In the data rows, zero lies at 4.5, halfway between 4 and 5.
Here are some points, one per row:
[5 5 3 3 3 2 3 4 3 5 6 5 5 2 7 6 6 6 5 5 2 4 5 3 3 2 4 6 7 5 8 0 4 2 6 3 6 4 4 2 5 3 7 3 4 1 3 6 4 3 6 3 1 6 3 5 7 3 2 8 2 6]
[9 4 4 5 6 6 7 9 5 4 4 5 9 3 4 6 7 5 4 5 3 4 3 3 5 5 2 5 5 2 6 4 4 5 4 3 4 7 5 3 5 2 7 4 4 5 5 4 3 4 4 3 4 5 2 5 9 4 4 3 4 3]
[4 7 9 5 5 3 3 3 5 4 6 6 5 4 6 4 4 5 4 9 5 4 3 3 3 5 9 7 4 7 3 3 3 4 5 4 4 4 4 3 3 4 9 5 4 5 3 3 3 3 5 3 3 5 3 7 8 5 4 6 6 9]
[8 8 4 7 2 2 6 4 3 9 3 4 8 7 5 4 5 5 4 4 3 5 1 3 3 4 3 6 5 4 4 1 4 3 4 4 3 6 5 4 5 7 3 5 6 4 4 4 4 5 9 3 4 3 5 4 4 3 4 5 4 2]
[5 4 8 4 2 6 3 5 4 5 5 5 3 3 8 1 4 4 4 5 4 3 4 3 6 3 6 7 5 3 3 3 5 5 5 3 7 9 5 4 4 4 3 5 4 2 3 3 5 6 4 4 3 5 3 5 9 3 7 4 5 3]
[3 4 5 4 3 2 2 7 4 5 5 5 9 4 4 3 4 4 4 4 5 4 9 3 3 7 3 5 5 3 4 2 4 4 5 8 3 8 4 2 7 6 7 8 4 4 3 3 8 3 5 4 2 5 8 4 5 4 5 6 4 3]
[5 6 3 5 5 3 2 3 4 3 9 5 4 6 5 5 4 4 9 4 7 3 1 7 3 3 3 6 5 4 4 1 4 6 6 7 5 6 8 3 4 3 5 5 4 5 5 5 4 4 5 6 6 4 4 5 5 7 7 6 3 2]
[5 5 5 9 3 3 2 2 6 5 4 4 4 5 5 2 7 4 4 8 3 6 1 4 3 3 3 7 9 4 4 5 1 3 7 7 3 5 5 5 5 3 4 3 7 4 3 2 3 2 5 7 5 5 4 3 4 5 5 2 3 3]
[6 3 7 4 5 5 3 4 2 4 6 5 3 5 4 3 7 3 5 5 3 5 3 3 6 6 8 7 4 6 5 3 5 5 4 3 2 7 5 5 6 4 7 3 5 3 3 3 5 4 5 3 2 5 4 5 9 4 8 6 2 5]
[5 3 6 4 5 4 5 7 5 8 3 6 5 9 9 4 4 6 4 4 3 6 4 5 3 4 4 4 7 4 5 3 3 5 4 4 5 4 4 4 4 3 5 3 6 5 3 4 4 9 5 3 3 5 4 6 3 4 5 4 3 4]
[6 6 4 6 4 5 3 4 8 5 3 6 3 6 6 4 4 5 7 5 6 7 9 2 3 3 5 5 5 3 3 5 3 4 6 8 4 5 5 6 3 7 5 3 7 3 8 4 6 2 4 5 5 6 4 4 6 5 3 6 3 4]
[7 3 5 5 2 3 2 0 4 4 2 5 4 3 7 5 3 5 6 3 4 2 4 3 2 6 4 5 5 4 3 1 4 4 4 1 6 6 5 2 4 1 7 2 6 3 4 6 6 2 3 2 2 2 4 6 6 5 3 6 4 4]
[6 7 4 5 4 3 3 4 8 5 3 5 4 4 4 6 4 4 7 4 8 6 4 3 9 5 5 6 5 4 8 2 5 3 4 7 3 9 7 2 4 4 5 4 7 4 3 3 3 4 9 3 3 6 4 7 5 3 3 4 5 4]
[5 3 6 3 3 4 5 4 6 5 6 4 7 4 3 3 4 4 9 4 3 3 2 4 4 2 5 9 9 5 6 3 3 3 4 2 3 4 3 5 4 4 6 4 5 3 5 2 6 3 4 2 2 4 3 5 3 6 4 5 3 4]
[5 6 4 4 5 2 4 5 1 4 3 6 9 3 6 4 4 5 9 8 4 4 6 3 5 6 4 4 8 4 5 4 9 3 6 5 4 4 4 8 3 3 3 3 5 4 2 3 5 3 5 4 3 4 6 5 5 7 4 4 5 3]
[4 4 6 5 4 5 6 6 4 5 3 4 4 4 8 3 9 4 6 7 3 4 3 2 7 4 5 5 5 8 3 1 3 3 4 4 4 5 4 2 6 5 3 3 5 9 3 8 4 7 5 3 2 6 4 4 6 4 4 4 3 2]
[9 4 3 3 6 5 3 6 4 6 3 4 5 4 9 4 5 3 4 4 4 2 3 3 4 5 9 7 7 5 3 4 3 6 6 4 6 8 5 3 6 5 6 6 4 4 6 4 4 3 6 4 3 5 9 4 5 5 4 3 3 7]
[6 4 5 3 4 3 4 5 4 9 5 4 3 5 4 6 4 3 7 4 4 4 4 4 3 3 4 5 5 4 3 4 6 7 5 3 4 4 9 4 5 4 6 4 5 3 2 6 4 4 9 4 3 6 4 4 5 9 3 3 6 3]
[4 3 2 3 5 3 5 3 3 7 5 4 5 8 4 2 4 5 6 6 5 5 3 7 5 3 4 4 5 4 3 3 5 4 8 5 2 5 9 2 4 1 5 4 4 7 8 3 4 2 5 3 2 5 4 5 5 1 6 2 8 4]
[5 5 4 4 3 8 3 5 4 5 3 6 5 5 5 5 8 5 6 4 8 9 2 2 6 3 3 4 5 4 3 5 5 5 7 1 9 6 4 3 7 2 4 8 4 3 3 3 5 3 6 3 3 4 5 5 4 3 5 4 5 3]
[6 4 4 4 3 3 4 3 5 4 3 4 4 5 5 2 4 4 4 3 7 4 1 2 3 4 3 5 5 4 4 2 7 8 6 7 2 4 3 3 3 2 4 4 7 4 3 3 9 3 7 4 6 9 4 5 5 7 4 6 4 3]
[4 4 6 5 3 8 3 9 3 6 3 5 4 4 5 5 6 5 4 2 4 4 3 4 4 6 6 8 5 6 6 2 4 3 5 5 4 5 5 3 5 3 6 2 5 3 4 4 4 3 5 4 5 3 5 4 9 5 5 2 4 6]
[8 5 6 5 5 4 3 4 4 8 4 5 3 3 7 2 6 5 6 3 4 3 2 3 4 3 4 3 5 2 4 3 5 2 5 5 3 6 4 3 8 2 8 8 5 7 3 7 4 5 5 3 3 3 6 5 9 3 4 3 2 6]
[4 6 4 5 4 4 2 4 4 3 2 4 4 4 6 5 3 3 7 5 5 4 3 0 4 3 3 7 7 3 3 3 3 7 4 3 1 4 5 2 5 1 3 4 3 2 6 3 4 6 9 2 2 4 5 6 7 3 9 5 3 4]
[5 5 4 7 3 4 4 2 8 8 4 9 4 4 4 5 6 3 8 5 3 3 5 3 4 7 4 5 7 4 4 3 6 4 4 3 3 4 7 4 4 3 5 7 5 4 4 4 4 4 6 3 3 9 6 4 6 8 5 3 5 4]
[5 5 5 4 2 4 4 3 4 5 7 4 4 2 5 7 6 2 4 3 6 6 3 7 8 4 3 5 5 5 5 9 3 3 6 9 6 3 3 4 3 2 5 4 5 4 7 5 4 4 5 4 4 5 5 9 5 3 8 6 6 3]
[4 3 3 4 4 4 4 4 7 6 3 9 3 4 5 4 4 4 6 8 3 4 4 3 5 6 4 5 5 4 3 3 7 3 5 7 4 6 5 4 6 3 4 4 3 3 9 4 9 5 5 5 5 5 3 4 5 7 4 9 5 5]
[7 5 5 7 8 3 5 5 4 8 9 5 3 3 4 4 3 5 3 6 4 5 4 3 4 6 6 5 8 5 2 2 6 5 3 3 3 5 3 2 4 2 5 4 4 2 3 4 3 3 5 3 4 4 8 5 4 4 4 2 4 5]
[5 4 3 4 4 7 4 3 3 6 4 4 4 3 8 4 2 3 4 5 1 8 4 4 5 3 4 5 5 4 4 2 3 7 3 4 8 7 3 3 4 3 4 9 9 4 4 3 3 2 7 3 4 7 5 4 5 7 7 4 4 4]
[4 4 3 8 7 5 3 2 5 9 5 3 5 4 8 2 5 9 4 3 3 6 3 2 6 8 5 6 5 4 5 7 6 6 7 6 5 4 4 2 3 3 4 7 3 4 5 3 4 4 4 3 2 3 3 4 5 8 6 5 5 5]
[5 9 3 4 5 5 7 3 5 5 4 3 5 5 4 4 5 4 4 9 6 2 7 6 4 3 3 5 4 8 9 3 8 5 4 3 4 4 4 3 6 7 4 4 4 5 3 7 6 4 4 8 3 4 5 5 4 4 6 3 4 8]
[4 7 7 6 3 4 3 4 7 5 7 7 5 3 5 2 5 4 7 4 3 4 3 4 4 4 5 3 5 3 5 3 5 7 5 2 4 5 9 2 4 2 4 3 5 6 7 4 7 3 8 4 4 3 5 7 4 4 4 9 2 5]
[4 6 2 5 3 4 7 4 4 3 5 4 5 8 9 3 4 3 4 3 6 8 2 2 5 5 3 5 6 3 5 3 4 3 3 4 3 4 6 3 5 8 4 4 4 7 3 4 4 8 6 4 3 4 5 5 9 5 2 4 4 5]
[4 4 3 5 4 3 3 8 7 5 4 5 5 4 4 3 3 4 6 6 4 5 3 4 4 4 4 9 5 7 7 4 3 4 4 3 3 7 5 8 3 2 6 5 5 5 3 5 5 3 5 3 3 6 8 3 7 3 4 9 5 3]
[4 6 3 4 4 2 3 4 4 6 4 9 3 2 6 2 5 4 4 6 4 5 3 0 4 3 2 5 5 7 4 7 2 3 8 3 1 7 7 4 3 9 3 4 7 4 3 3 4 3 4 3 5 5 3 6 4 3 4 2 3 2]
[6 4 4 7 5 3 0 4 4 6 7 5 4 5 3 5 5 6 3 3 2 4 2 5 6 3 3 6 6 3 4 4 7 5 4 5 6 5 6 4 5 5 3 3 4 8 7 7 4 1 5 2 1 4 4 8 5 8 4 3 6 5]
[4 2 5 5 5 4 4 4 4 4 5 4 6 3 5 5 5 5 4 5 9 5 7 4 6 4 5 5 5 4 4 4 3 4 3 5 4 6 7 5 8 7 4 6 7 3 4 6 5 4 8 3 4 7 4 4 4 4 4 4 4 5]
[6 4 9 3 3 1 5 2 3 4 3 6 5 6 4 3 4 5 5 5 2 8 6 6 6 4 4 9 6 3 6 5 4 5 7 2 5 5 4 1 4 7 4 4 4 8 7 8 3 7 5 4 5 5 5 4 6 4 3 3 2 3]
These points spread out most along one direction. How far along it is each point below, from 0 to 99? The average is 50, and the first point in the table lies past the average. One standard deviation of the points above along it is 16.
[5 3 6 4 5 4 5 7 5 8 3 6 5 9 9 4 4 6 4 4 3 6 4 5 3 4 4 4 7 4 5 3 3 5 4 4 5 4 4 4 4 3 5 3 6 5 3 4 4 9 5 3 3 5 4 6 3 4 5 4 3 4] -> 62
[8 5 6 5 5 4 3 4 4 8 4 5 3 3 7 2 6 5 6 3 4 3 2 3 4 3 4 3 5 2 4 3 5 2 5 5 3 6 4 3 8 2 8 8 5 7 3 7 4 5 5 3 3 3 6 5 9 3 4 3 2 6] -> 76
[6 6 4 6 4 5 3 4 8 5 3 6 3 6 6 4 4 5 7 5 6 7 9 2 3 3 5 5 5 3 3 5 3 4 6 8 4 5 5 6 3 7 5 3 7 3 8 4 6 2 4 5 5 6 4 4 6 5 3 6 3 4] -> 23
[5 6 4 4 5 2 4 5 1 4 3 6 9 3 6 4 4 5 9 8 4 4 6 3 5 6 4 4 8 4 5 4 9 3 6 5 4 4 4 8 3 3 3 3 5 4 2 3 5 3 5 4 3 4 6 5 5 7 4 4 5 3] -> 38
[6 4 4 7 5 3 0 4 4 6 7 5 4 5 3 5 5 6 3 3 2 4 2 5 6 3 3 6 6 3 4 4 7 5 4 5 6 5 6 4 5 5 3 3 4 8 7 7 4 1 5 2 1 4 4 8 5 8 4 3 6 5] -> 39
[5 4 8 4 2 6 3 5 4 5 5 5 3 3 8 1 4 4 4 5 4 3 4 3 6 3 6 7 5 3 3 3 5 5 5 3 7 9 5 4 4 4 3 5 4 2 3 3 5 6 4 4 3 5 3 5 9 3 7 4 5 3] -> 69
[4 4 3 5 4 3 3 8 7 5 4 5 5 4 4 3 3 4 6 6 4 5 3 4 4 4 4 9 5 7 7 4 3 4 4 3 3 7 5 8 3 2 6 5 5 5 3 5 5 3 5 3 3 6 8 3 7 3 4 9 5 3] -> 50
[5 5 5 9 3 3 2 2 6 5 4 4 4 5 5 2 7 4 4 8 3 6 1 4 3 3 3 7 9 4 4 5 1 3 7 7 3 5 5 5 5 3 4 3 7 4 3 2 3 2 5 7 5 5 4 3 4 5 5 2 3 3] -> 33
[5 5 3 3 3 2 3 4 3 5 6 5 5 2 7 6 6 6 5 5 2 4 5 3 3 2 4 6 7 5 8 0 4 2 6 3 6 4 4 2 5 3 7 3 4 1 3 6 4 3 6 3 1 6 3 5 7 3 2 8 2 6] -> 67
[7 3 5 5 2 3 2 0 4 4 2 5 4 3 7 5 3 5 6 3 4 2 4 3 2 6 4 5 5 4 3 1 4 4 4 1 6 6 5 2 4 1 7 2 6 3 4 6 6 2 3 2 2 2 4 6 6 5 3 6 4 4] -> 58
[4 3 3 4 4 4 4 4 7 6 3 9 3 4 5 4 4 4 6 8 3 4 4 3 5 6 4 5 5 4 3 3 7 3 5 7 4 6 5 4 6 3 4 4 3 3 9 4 9 5 5 5 5 5 3 4 5 7 4 9 5 5] -> 24
[4 6 4 5 4 4 2 4 4 3 2 4 4 4 6 5 3 3 7 5 5 4 3 0 4 3 3 7 7 3 3 3 3 7 4 3 1 4 5 2 5 1 3 4 3 2 6 3 4 6 9 2 2 4 5 6 7 3 9 5 3 4] -> 49
[8 8 4 7 2 2 6 4 3 9 3 4 8 7 5 4 5 5 4 4 3 5 1 3 3 4 3 6 5 4 4 1 4 3 4 4 3 6 5 4 5 7 3 5 6 4 4 4 4 5 9 3 4 3 5 4 4 3 4 5 4 2] -> 52
